Named turns come first, each shown by rows before and after it. Which turns, in which order, take the first row of each pair that follows to the second? Write the first one first, as in the answered first pair.
z980 (before => after):
[-12  -6  19 -18  15 -11 -11 -21  26  17] => [ -4 -22  18  -7  10 -23 -12 -30   2  16]
[ -5 -15   6  10  14  -4  -1  -2 -27  -5] => [-8  0  9 -5 25 19 -6 10  4 -8]
[ 14  16  -9  -7 -13  20  19  22   8 -34] => [ 14  18 -13 -10 -31   9  21  11  24  -6]
z697 (before => after):
[ -9 -20   8  -7 -17 -12  -8 -47   6   2] => [ -4  27  -4 -18  16 -26 -10  -7  20  21]
[  5  14  -1 -19   8   0  -8   1  14 -24] => [ -1  -7   6 -17  -2   4  -8 -17  10 -24]
[  1 -11   1  -2 -12   8   5 -12  11  -4] => [ 0  3  0 -8  2  3  1 -3 16 13]
z502 (before => after):
[ -2   7 -10   4  -2   2  11  18   9   7] => [-11 -14   6   7  10  14   0  -4   2   2]
[  9  23 -11  -6   4 -18 -11   9  10   6] => [-5  7 -5 16 15 19 -1 24  5  6]
[  7   8  -8 -10  -2 -32   1 -11  11  39] => [-4  5 -9 17 -3 10 21 24 12 38]
z35 (before => after):
[  8   8 -10   4  -5 -27  -1  11  -9  14] => [  4  13 -11   1 -16   8   8  24  16   2]
[  6  11   3 -10  -4 -17   3  13   2   1] => [  1   1   6 -15 -12   4   9   7  15  -5]
[  4 -14  -2  -4  -5  -5  -2   4 -17 -18] => [  7  -8  -5  -5  -2  -4  -2   8 -16 -19]
[ -2 -11  -1  -7  -2 -10 -20 -29   3  10] => [  7  15 -11 -13  10 -22 -21  -4   7   7]
Pairs:
Each pair is 2 to 3 turns apart.
[  6  38  -7 -21  -1 -10 -10  13  34 -20] => [-17  -8   0  18 -26  34  12   8  32  -7]	z980 z35 z502
[ -5   4  -7  18  17 -38 -11  -1 -19   9] => [-27 -15   8  13   4  13  -9 -16  21  27]	z35 z697 z697
[-30 -29  16  14  22  25 -12 -10   4  27] => [-22   1   3   8  22  41   2  30  22   4]	z697 z35 z697
[-16   7   4  -8   1   3 -17  -9   5   7] => [-21  -1   7   5  -1  11 -10  -8  -3  11]	z502 z502 z35
[  5  -8   8   0  -5   4  -2 -16 -14 -18] => [  0  17   4 -14  13  11  -7   7  11 -10]	z980 z697 z697
[ -5   7 -10  -3   7  20  -9  10  24  15] => [ -6   3  -6   2  11   3 -19  -6  14  29]	z697 z35 z697
[  7  31 -12  -3   9 -16   0  12 -12   1] => [-15  13   5 -13  19  15  -9  -7  20   6]	z35 z502 z697
[ -4 -20   4  20  16   6   5   5 -22 -19] => [ 12  14 -14   9  -1 -21  12  19 -15 -10]	z502 z502
[-14  13  -2   1  23  11  -3  17   1  17] => [-15   7  -2   4   5  11   4  12  15  30]	z980 z35
[  8  -8  -1 -22 -30   0  -5 -22  30  -5] => [ -7 -22   3  -3 -22  31   2  -9  26  -7]	z502 z502
[ 8  8 -6 -4 -6 15 10 20 15 -4] => [ -9 -13  12  -1  16  14 -11  -8   4  10]	z502 z697 z35
[ -7 -27  16  21  10   7   2  -1  -6   4] => [-14 -16  12   9   7  15   3  -1  18  17]	z980 z980
[  9   6  -2  -6  -8 -10  -3  -5   4  -7] => [-4 -3  2  2 13  2 -8 -2  7 11]	z502 z502 z697
[ 17  14  -9  -4  -3 -21  10  14 -18 -15] => [ -6  -9   8 -17 -11  25   8 -10  20 -12]	z35 z502 z980
[  1 -12   9 -19  -9  -5 -13 -45  25   7] => [  6  27 -17  12   0   8  15  37  20  16]	z35 z502
[ 2 18 -9  7  9  1 13 29  7 13] => [ -1  -9  -8  24 -16   3  22  10  -6   8]	z980 z35 z980
[ -8 -24  12  -4 -32  23  15 -22  -1   0] => [ 13  33  -8  -8   4 -11   8  29 -23  -8]	z980 z35 z35
[ 10  10  -9  10   9 -27  -3   1 -22   8] => [ 2  5 -9 17  2 22 16 26 -7 -1]	z502 z35
[-16  -2  10   2  27  31  -1  29   2  -4] => [  6   9 -11   2 -34  -2  24  25   9  18]	z980 z697 z980
[ -8 -13  -1  11 -20  -6   7  -6   2 -19] => [-10   4  -4  15  -2   1   5  18   1 -26]	z35 z502 z980
[ 17  32  -4 -21   9 -28   5  39   8 -13] => [ 23  -6   9  -4  -8 -45   0  -1 -27 -34]	z697 z35
[  3 -15  -2  20 -21   6  -7  -7   3  13] => [  1  -7   4  10   1  27  -9   9   6 -10]	z980 z980
[ -9  -4   3  -2  -7 -22  -2 -21   5  39] => [-13 -26  14  21 -10  21  11  -2 -17  -6]	z502 z697 z502
[ 13   6   1   2  -4 -37   1   0 -21 -18] => [  0  -6  15 -14   5 -13 -11 -19  -5 -37]	z35 z502 z502
[ 10  -3   4  -1 -18  -2   2 -18  -5 -10] => [13 21 -8 -3 11 -8 -3 14 -6 -1]	z697 z980 z35
[ 12  -5   8  20  -2   6   5   9 -20 -17] => [  4  -7  11   9 -21  -1   3 -18   9  24]	z980 z980 z35
[  7   8  29 -24  28   0 -25 -17  -8  -4] => [ 10   6  27 -19   9 -18 -20 -30  -3  23]	z980 z980
[  7  -6   0  20  11 -29   0   6 -19  22] => [  4   7  -5   5   7 -14   1  10  17  40]	z980 z980 z980
[-13  17  -1  -7  20   5  -3  26   1 -12] => [ -7  -2   7 -13   4  -6 -10  -5 -10 -37]	z502 z502 z697
[-13  -6  27  -7  21  -6 -13 -17  10  24] => [  0  24  14  -6  31 -15 -11  19   3  19]	z980 z35
[ 14  10  -3 -21   1 -24 -10  -6 -13 -10] => [-3 16 -6 -3  4 23  9 30  6 -5]	z980 z980 z502
[ 0 -9  0 24 -8 14  8 13 -9 -9] => [  6  12 -12  11 -16 -15   1   5   9  22]	z697 z502 z502
[ -3  33  -5 -19   0  -9   0   9  30 -17] => [-13   2  -1   8 -21   6  12  -4  32  22]	z502 z980
[-14   4  -5  20  -4  23  18  21  20  29] => [-11   5   6   3  32 -25 -16  -5  -6  35]	z502 z35
[  5 -19  13  -4 -32  -7  10 -29  25  14] => [ 2  3  3 13  1 30 26 34 21  1]	z697 z502 z697
[  7 -14  -5  35 -31  -5  23  -3 -15  17] => [  4  -7  -1  37  12  -7  11  19 -41   4]	z697 z980
[  6   5   3 -14  19  10  -9  16 -11 -33] => [  2  -8   2 -18 -12  27   1  -5  15 -29]	z980 z697 z502
[-10  -6  14  -6  23 -11 -19 -18 -12   5] => [  4  11   0   1   7 -33  -8  -3 -11  21]	z35 z980 z980
[ 20   8   1 -14  -3 -13   5   0 -10 -36] => [ 18  16  -2 -19 -22 -16  13  -9  18  -3]	z980 z980
[ -5 -23  10  17  -4  13  -2   4  -8   5] => [  2 -10  11 -11   3 -16 -19 -19  -1  -1]	z980 z502
[  9 -11   3   3  -6 -12  -4 -16  -4  14] => [  7 -15   1  14   2  -2  -1   5 -17  -3]	z502 z980 z502
[  2  23 -11  -4 -11 -11   8  14  13   1] => [-13  -8   4  -2 -23  14   4 -18  16  -8]	z35 z502
[  5  14  -7 -14   7 -28  -2   2  17  31] => [-16 -13   4 -11   7  27   6   3  32  16]	z35 z502
[  3 -12   3   8  16  -4  -4  -1 -28 -22] => [ -4  20  -5 -13  12  15   2  17  21  -4]	z35 z980
[ 15  -4  -8   0   5  14  14  -1 -22 -50] => [ -4  -5   3 -19   8  38   2 -19  18 -31]	z980 z502
[-13   0  -1 -14  16  29   1  27  11 -13] => [-12   5   4 -20  26  -4 -17   7  11  15]	z35 z697 z502
[ -3 -21   9  31   5  23  -1   5  -7  -2] => [ 24  15 -11   8 -16 -21   5  17   6   1]	z502 z502
[-25 -29  16   5  -6  25  -1 -22  32  36] => [ 15 -14   6   4  13 -35  -8  -1 -44 -32]	z980 z502 z980
[ -6 -15  14   0   4 -20 -14 -30   1  17] => [  2  -4   2  27   4  -3  11  21 -25  -1]	z502 z980 z502
[ -9  11  11 -15  19  -1 -20   4   2  -2] => [-10  13   5  -6  20  11 -10  16   5  -3]	z502 z502
[  1  12  -3 -11   5  -1   0   0  15  22] => [  3  -6   9 -13   1  -1  -4 -16  -6 -16]	z697 z502 z502
[-20 -15   3   3 -11  42   3   3  32  12] => [  1  14 -11   7  23 -31 -16  15  -4  30]	z35 z35
[-14 -14   7   1  -1  21   7  -6  13  18] => [ -8 -12   6   6  21  -3  -5  -2 -16   9]	z35 z980
[ 10   0  -1   3   2 -21  -8  -1 -12  -4] => [ -4 -11   5  12  18  -4  -6   7 -11  11]	z502 z502 z697
[  8  -3  -8  14 -14  -9  20   9  -5 -19] => [-9 -6 -5 27  8 -8 12  9 -5 13]	z697 z35 z502
[  3  27  -8 -14  27 -12  -8  12  11  20] => [  1  22 -14  -8   0  12   5  19  31  15]	z980 z35
[ 12  18 -12  -1  17 -44  -3   9 -14   8] => [  9  14 -11  -1   4  11  13  35   0 -34]	z697 z502 z980
[-10 -19   4  -3 -37  49  17 -10  37 -14] => [ 20  -3 -19  39 -32 -22  28  19 -21  27]	z980 z35 z502
